Each row is where one point has got to under a steady rotation. How many ticks took it there?
The counts run from 0 to 333.
[-28  -6   5  -2   5  19 -33 -16  16  -6  -1  25  -6  23  -9  12   2  -9
  -6  24 -18 -16   4   5 -17   4  -1   8  10  13   8  22 -24  -4   9  -4
   5 -13   7  32 -21   7]
183
[-25  -8  -2 -12   6  18 -24 -12  24 -18   9   9  -1  -7 -20   2  -3  11
   3  22 -26 -14   3  11 -14   8  24   5  -1   7   0  28  -5 -15  12  16
   2  -6 -12  29 -11  25]
262
[ -8 -13 -19  -7  11   5 -18 -23  16 -16   2   3 -10  12 -20   5  -5  -7
   5  23  -2  -7   4  19 -28  30   3  20   4  15  -4  14 -10  -7  33  -2
   8 -16   2  19 -22  14]
102
[-33  16  30  -8  -9  20 -35 -16   6   3   1  13  -3  13  -2  12   2   3
   9  -1   0 -13   5   3   9  -6 -11   6  -1  26 -19  21 -15  19   0   8
  21 -21  -5  16 -13  16]
197
[-25  -6   8  10  -4   9 -23   5  24 -10   8   2  -8  -6 -33  -3 -17   9
   6  26 -18 -18  12  23  -2  14  16  11  -1 -14   1  21   3  -3   8  15
   4 -20  -7  23  -6  30]
256
[-21  -3   4 -13   7  22 -25 -11  14  -5  -8  26 -14  16 -14   1 -15   0
   2  18  11 -13  10  -3   1  19 -12  12  -9   1  11  30  -5  13  -4  -1
   3 -37 -11  34 -12   5]
211
[ -3  -3 -13 -14   8   8 -13 -30  17 -10  -9   5 -20  25   3  -9   1 -13
   2   3  18   3  14  10 -10  15 -10  21  -9   5  -9  24  -9   9  13  -4
   5 -36 -11  16 -28  25]
130
[-20 -13   5 -15  -1  15 -28   0  23 -19  11  21   2  -7 -13  -7  15  15
   2  13 -21 -10  -2   4 -13   5  15  10   4   8  -3  33  -2  -8  17  19
  13  -2 -23  21 -14  26]
266
[-20  14   5   6  -6   4 -15   2  37 -16   5  -4 -14  -2  -7   1  -3  13
  16  -8   3 -12  10  11   8  10   0  15  -4  -4 -18  24  12   9   2  26
   8 -35 -23  12  -8  35]
282
[ -6  19 -13 -22  -2  -3 -20   2  45  -6   9   8 -11   3   6   5  13   7
  10   7  18  -2   1   0  -8  21  -6  28 -14   4 -14  34   7   3  12   4
  14 -21  -3  10 -22  16]
319
[-23  -3  -2   0  -3   1 -32 -17  -6 -17   5  -6  -3  10 -15  -1   7  -3
   8   5   0   1  -2  27 -18   4   6  12  13  28 -24   4  -8   4  28  -1
  29  -5 -10   6 -32  26]
112
[-34  14  10  -4   4  -2 -19 -15  26 -14  13  12  -6 -12 -13   6  15  11
   0 -10 -24 -16   2   6   4   9   0   5  -4  21 -30  20  -1  -1  12  13
  19 -13 -18  10  -4  30]
38
[-10 -19  -6   0   4   0 -29 -11   4 -16   6  14  -7  12 -20  -7  10  -6
   2  14  -2  -3   0  19 -25  24  -1  22  17  15 -10  11  -7  -1  36  -3
  27  -5  -8   9 -27  22]
107
[-16  10 -15 -17   4  -2  -7  -8  35 -20   2  17 -13   5  -9  -1  14  11
   5  -2   8  -6   2   2  -4  21 -19  15 -21  16  -3  22  10   9  13   4
  13 -43 -21  15  -7  17]
51
[-34   3   4   6   3 -14 -39 -13  12  -4   3   5  -9  11  -5  -7   5 -16
 -10   9 -13   3  15  16 -12  -7   9  14   8   2 -22  23 -18  -7  -1  -9
   9  -5   6  11 -38  26]
150
[-31  29 -11 -11   0 -12 -30   2  35 -12  14  -8  -5  -9  -1  11   5   9
  10  -2   4   0   2   8  -8   5  11  16  -5  13 -32  25   6  -5  -2   6
  12  -8  -4   6 -26  21]
312
[ -9  18 -23  -6  -7   6 -13   3  31 -12  12  -5 -11  15 -13  12  -2   4
  18  22  22  -7  -4  24 -12  20   1  17 -10  10   6   6  11   7  19  -7
  22 -29   6  13 -21  20]
327
[-22   0 -12   2  -5   5 -11  -3  33 -22  -4  -3 -20   0 -16   4  -4  12
  -5  20 -13 -21   6  18  -1  12   1   3 -21 -14   0  22   7   0  20   7
  -4 -32 -13  35 -11  16]
18
[-32  13  30   1 -10   9 -36  -6  12   2  -5   8 -12   9  -2   9  -8   3
   6  -2   6 -14  11   1  12   2 -18  13  -1   4 -25  30  -9  21  -5  12
   9 -28  -9  19 -14  10]
201
[-24   3   9   8  11  -2 -26 -25  11   3  10  16  -9  17 -18 -10   0 -21
  -4  12 -11  -3  18  20  -6   7   9  15  11   8  -9  10 -18  -4  -1 -14
  20 -13   9   5 -26  41]
145
[-22   0 -15   0  -3   9  -9  -6  32 -23  -3  -1 -19   1 -16   6  -3  11
  -5  21 -15 -21   3  17  -4  11   1   1 -21  -9   5  21   6  -1  21   5
  -3 -31 -14  36  -9  16]
19
[-15   5   8 -12 -13  24 -13  -6  21  -4   7   2  -3   4 -26  -5 -14  14
  16  27   3 -12   9  23   7   7   8   8 -23   3  12  17   4  12   9  11
  14 -37  -6  19  -2  28]
249
[-16   8 -14  -8   1  -7  -9   0  32 -19   3  20 -13   6 -16  -5  12  10
   6  -1  11  -6   2   6  -3  24 -21  18 -15  10   1  17  14  11  13   1
  18 -44 -21  12  -7  18]
53
[-27  13  -9   3  18 -12 -14 -13  28  -9  18  17  -5  -3 -36   5  -5  -1
   7  11 -11 -10   8  15  -7  32   2  15  -1  19  -6   5   3  -9   6  -7
  20 -25   4   5  -4  26]
64
[-40  13  20  -7 -13  20 -39 -12  -1  -6   1   9   1  17  -4  11   5   4
   7   5  -2 -11  -1   8  -1 -16  -5   1   2  31 -13  15 -15  17   3   3
  22 -16  -6  20 -21  12]
194
[-14   4  13  -3   0  -5 -28 -25   9  -3   0  -5 -14   6   1  -4   5  -8
   6 -10   5   0  14  12  -2  13  -6  22   5  11 -44  24 -12  10  18   9
  17 -15 -10   1 -27  32]
120
[-11  -9 -23  -1   8  -1 -19 -19  18 -17  -1  -7 -13  11 -19   9 -12  -7
   6  24   0  -8   6  23 -26  29   2  20   1   8  -8  15  -7  -8  31   0
   1 -20   3  20 -22  12]
100
[ -3  -8  -9  -3   4   3 -16 -18  14 -10  -6  14 -21  28  -5 -17   4 -14
   0   8  18   3  15  15  -8  17 -12  23  -1  -2   2  18  -5  12  13  -9
  15 -36 -10  13 -29  29]
133
[-19   8   5 -22  -5   4 -32 -21  20   1  -1  13  -3  19  13  -7  21  -9
  -8   9  -3   6  10   4 -11 -13  -3  16 -10  15 -13  34 -22   2   6  -6
  12 -13   4  13 -34  18]
157
[-15   4   7   0  -1  -8 -29 -21  12  -7  -5 -11 -18   7   4  -5   2  -8
   4 -10   9   2  15  13  -4  10  -8  23   2   4 -44  26  -9  10  16   8
   9 -19 -12   5 -31  26]
122
[-19   3  -3   5  -9   2 -12   0  36 -15  -3  -3 -22  -3 -14   2  -3  12
  -5  16 -13 -22   9  16   4  13  -3   7 -22 -20  -7  26   8   5  19   9
  -1 -32 -13  29  -8  18]
16
[ -5   4  -2   8  -2 -10 -17 -10  29  -3   2  -6 -17   6 -18   5 -11  -4
  12  16   7 -10  14  21  -8  36 -11  30  -4  -3 -21  18  -2   5  30   7
   8 -31   7   6 -13  19]
94
[-23 -10  -1 -15   5  19 -23 -10  25 -18  10  14   1  -7 -18   0   2  12
   2  20 -26 -14   2   8 -14   7  22   7   0   9   0  29  -5 -14  13  17
   4  -4 -14  27 -10  25]
263
[-16  16  13  -6  -9  13 -14  -5  33 -13  10   2  -7  -2  -5   0   7  15
  18 -10   1 -10   6   9   9   6   0  14  -5  10 -18  23   7  12   6  27
  17 -31 -23   8  -4  40]
279
[-19   2  12 -36 -10  14 -31  -6  19  -1   2  14   0  -6  -5 -10   2  17
   2  16   4  -1   8  -2   3   2   1  15 -27   4 -10  45  -4   9   3  11
   8 -18 -14  22 -16  11]
238
[-23  -8  -4   3  -4  -1 -33 -13  -6 -19   6  -3  -4  10 -17  -3   8  -3
   7   7   1   0  -2  26 -20   6   4  14  15  24 -21   5  -6   4  30  -2
  29  -3 -10   6 -33  25]
111
[-13   2 -18  -7  16  11  -9  -6  42 -22   8  19 -14   6 -13   0  -2   4
   9   7   1 -12   5   3 -10  26   6  16   0   2   9  24   9  -7   1   9
   4 -32 -18  23  -9  29]
291
[-17  -9  -9  -5   4  14  -8  -8  28 -21   6  23 -10   4 -23  -1  11   9
  -4  19 -21 -22  -2  12  -8  18   2   2 -10   5  15  15   4  -2  26   0
  16 -23 -17  30  -5  24]
24
[-41  10  18  -5 -15  18 -41  -7  -3  -9   0   9   1  16  -5  10   5   4
   6   6  -3  -9  -3  10  -4 -17  -5   1   5  30 -10  14 -14  15   5   2
  22 -14  -6  22 -24  10]
193
[-15  10  11  -1 -11   6 -10  -5  37  -3   2   1 -20  -6 -10   1   1  12
  -2  12 -12 -22  11  13  14  15  -5   9 -27 -15 -15  28   5  10  18  12
   7 -31  -9  22  -4  26]
13
[ -5  13   1  -3  -4  -4 -12 -17  28   1   6  -8 -10   6 -15   7  -6  -1
  17  13  10  -7  12  21  -3  31 -11  28 -13  12 -22  15  -4  10  28   7
  16 -35   9   1  -8  22]
91
[-20 -12   4 -16   1  17 -26  -5  25 -18  11  20   2  -7 -15  -5  11  14
   1  14 -24 -12   0   4 -14   8  17   9   2   9  -2  32  -4 -10  16  18
  12  -2 -20  23 -13  27]
265
[-20  28 -15 -23   2  -3 -22  -7  42 -10  12  -4  -7  -4   7  13   7   8
  11   2  10  -1   2   3  -9  10   7  19 -14  15 -26  31   2  -3   3   7
   9 -14  -1  10 -24  18]
315
[-26   6  14 -18 -19   5 -31   5  13  -6  10  13  -4  -9 -11 -11  21  19
  -7  14  -7 -10  -2  10   8  -6   4   3 -23   2 -12  25   6  13  17  -2
  33  -4 -17  17 -22  22]
1
[-16   4   2   0  -1  -8 -28 -20  11 -10  -8 -14 -19   9   5  -4   0  -8
   3  -8  11   3  15  14  -6   8  -8  22   0   2 -42  26 -10  10  15   8
   5 -22 -13   8 -32  24]
123
[ -8   2 -14 -14   6   5 -16 -32  16 -13 -12  -6 -20  20   7  -4  -2 -12
   3   1  18   4  15  12  -9  10  -7  19 -10   7 -17  25 -10   7  12   0
   0 -34 -10  16 -31  22]
128
[-26  10   3 -16 -14  18 -21  -5  19 -22   9  -3   3  -1  -4   0  13  21
  16  -3  -2  -6  -3  14  -2 -11  10   4  -8  25 -12  19   5   8  11  22
  20 -19 -27  14 -13  32]
274
